In the rows, 128 means zero.
One turn sends every row of this set to another row. A few are shown first. Where does it send the rows asked after them?
Fupan: [129 147 111 125  98 144 102  82 119 115 134 148 105 116 122  86 114 145
 136 148]
Rebut: [163 124 128 147 152 154 130 156  81 158 107  82 136 126 129 130 147 125
 137 133]
delus: [149  97 125 141 141 143 164 139 116 163  96  95 144 143 111 101 156 106
 148 133]
zup: [148 125 108 140 134 125  81  92 178 119 129 118 119 133  98 126 150 111
 152 153]
Buse: [150 109 139 124 157 123 153 101 108 134 116 164 110 139  97 137 136  99
 128 120]
mev: [129 120 138 133 120 151 127 162  85 109 119  86 157 129 137  91 131 104
 134 105]
poda: [129 122 132 159 126 129 123 160  84 100 124  72 152 123 127  91 133 129
 131 125]
Gor: [108 119 113 153 118 143 111 166  85 117 118  76 144 130 146 111 118 120
 117 122]
mileb: [163 103 124 148 151 125 166 128  87 144 104  99 126 145 107 112 145 122
 148 135]
Sezur: [133 143 155 122  92 146  75 129  93 123 129  94 108 126 115 111 140 142
 120 107]
gop: [ 85 130 111 155 107 110 122 123 135  92 130 131 138  85 131 112 109 127
 108 121]
tar: [117 165 142 130 144 139 104 100 168 132 133 146 140 104 114 146 117 113
 111 148]
zutag: [121 158 131 134 123 145 106 141 138  98 145 112 154  83 149 108 109 130
 112 108]
Pivi: [137 130 116 139 144 141 156  89 145 169 102 150 126 134 101 136 123  99
 134 154]
Koga: [107 145 129 157  89 135 105 114 174 119 141 122 158 108 147 109 124 132
 111 128]
lupuz: [152 108 107 141 120 141 118 154 115 152  96  83  95 108 110 123 141 141
 142  88]
ropa: [144 148 110 139  94 137  93  82 137 103 143 132 108 110 133  94 116 143
 134 125]
Kuf: [103 147 134 159 109 127 102 136 133  83 146 110 149  94 127 115 106 128
 107 115]
dag: [163 102 113 140 165 120 155 139  92 134 119 104 124 109 118 100 155 139
 142 136]
vup: [ 95 141 127 148 104 139 102 142 154 116 144 116 143 105 146 116 110 142
  89 105]
gopen: [164 113 110 131 163 142 151  95 138 152 127 148 119 157 117 134 131 107
 134 144]
giso: [113 115 149 133 141 106 120 115 182 129 133 149 132 105  95 141 145 122
 109 120]
nud: [143 104  91 146 127 139 109 115 118 129  89 122 100 141  98 148 126  78
 158 116]
Dolu: [117 148 130 157  95 149 110 140  83 126 123  88 151 114 151 110 121 131
 116 135]
bosaz: [155 121 137 136 155 124 159  91 139 153 116 145 115 139  86 151 131 106
 132 137]
gat: [154 100 103 144 162 140 140 145  98 149 109  85 133 154 127 116 150 117
 144 146]
gade: [124  98 101 124 129 136 102 133 126 117  89 121 110 147  99 139 129  73
 165 118]
goda: [135 111  97 130 127 127  96 105 177 125 125 120 121 130 102 104 150 119
 163 165]
Sep: [179 113 114 137 162 153 151 119 130 152 110 141 123 139 122 148 135  94
 147 117]
Tomim: [137 128 142 139 130 139 114  97 184 131 131 156 144 142 115 147 132  89
 127 120]
taz: [128 148 156 107 116 147  76 138 103 136 121 111 103 116 106 110 142 157
 120 116]
Rovif: [126 138 144 128 134 139 112  94 173 136 150 160 128 139 114 139 122 123
  99 126]
rabur: [104 125 136 144 130 114 103 148  75  98 122  85 147 115 122 107 142 119
 121 151]
Sus: [120 142 139 144 134 123 121 101 179 118 146 149 129 102  99 150 114 121
 108 127]
pima: [138 113 101 122 129 142 119 163 119 138  91 106  94 101 117 122 126 139
 145  79]

tar moves to delus
bosaz moves to poda
Where do these go?
Fupan moves to gade
Dolu moves to Tomim
Sezur moves to zup
rabur moves to giso
vup moves to gopen

